First come named moves, each a turn or a mirror, each shown by rows before and after it. For each pair of rows after them, which moves, in which order, take the first row to the second? The first pair is done for you.
move A:
[-18 -16 -12  -9   2 -11  -7   0 -21  14]  ->  [-21  -7  -8   5  15 -21  -4  21 -14   6]
[-15  -2  18  -3  13   6  -5  -3   9  14]  ->  [-13  -6  14  -2  11   9  -4   2   6  18]
[-32 -24  -6   8   5 -31   0  19  -9  21]  ->  [-27 -32  -8  -2   5 -32  -5   8 -16  25]
move N:
[-31 -21 -31  -4  -3   8   2  -7 -14  32]  ->  [-32 -21 -29  -5  -3  11   5 -10 -13  39]
[-15  11 -14   0  20   5  12   2  20   5]  ->  [ -1  12 -15 -12  10   5  16 -18  15  -3]
[ 13   3 -26  16  -1   8  33 -14  14 -22]  ->  [ 15 -14  21   3  16  27  17 -13  24  15]
[  5  -1  15  19   3 -15  15   5   6  -3]  ->  [ 15  -2  11  10   1  -5  19 -19   0 -15]
move B:
[-16  -7  22   1   3   2 -16   8  -6  29]  ->  [-30 -12 -20   6  16   3  11  -2  -6  27]
[ 27   9 -22  12 -35 -19   3  12  -3 -39]  ->  [ 33  12  -6  11 -39 -20  -4  14   0 -45]
[  7   1   7  -4 -18   5  -2 -14 -11 -12]  ->  [  3   1  -2  -3 -11   3  -1 -16 -11 -10]
move M:
[  8   2 -31 -11 -21 -14  10 -20 -16 -13]  ->  [  6   6 -35   1 -11  -8  21 -23  -6 -13]
[ 1 -8 -1  8 -8  2 -2 -5 -6 -2]  ->  [-1 -4 -8  8  1  9  3 -8  5 -3]
[-11  -6  44   2 -35 -20 -30  20 -28   5]  ->  [ 22  10  26 -16  20  41  11 -34  19  11]

Between the rows of a pair lie 2 to 3 moves.
[ 20  25  20   3 -29  16 -24  -8 -12 -18]  ->  [-17  16   4  23 -19  -7 -27  30 -13  -8] => N A N
[  1 -10 -56  -7   9  -7  13 -26 -10  15]  ->  [ 35  -4  -8 -18 -29 -14 -24 -27 -24  -2] => B N N
[-21 -26   6  -1   4   6 -11  -5 -15  29]  ->  [-32 -18 -14  13   3  -9 -10  13 -15  24] => N N N
[  3   3   5   3  -7 -32  12  14 -20 -19]  ->  [-15 -18 -19   0   8 -21  26  -3 -22   5] => A N B
[ 17   5  15 -12  23  32   0 -15  16  18]  ->  [ 25  28 -13   3 -17   1   5  -7  -2 -29] => N B N
[-33  -5 -23  10 -32 -44  18   9 -15 -31]  ->  [-42 -43  15 -14 -26 -17 -13  -5 -22  26] => N N A
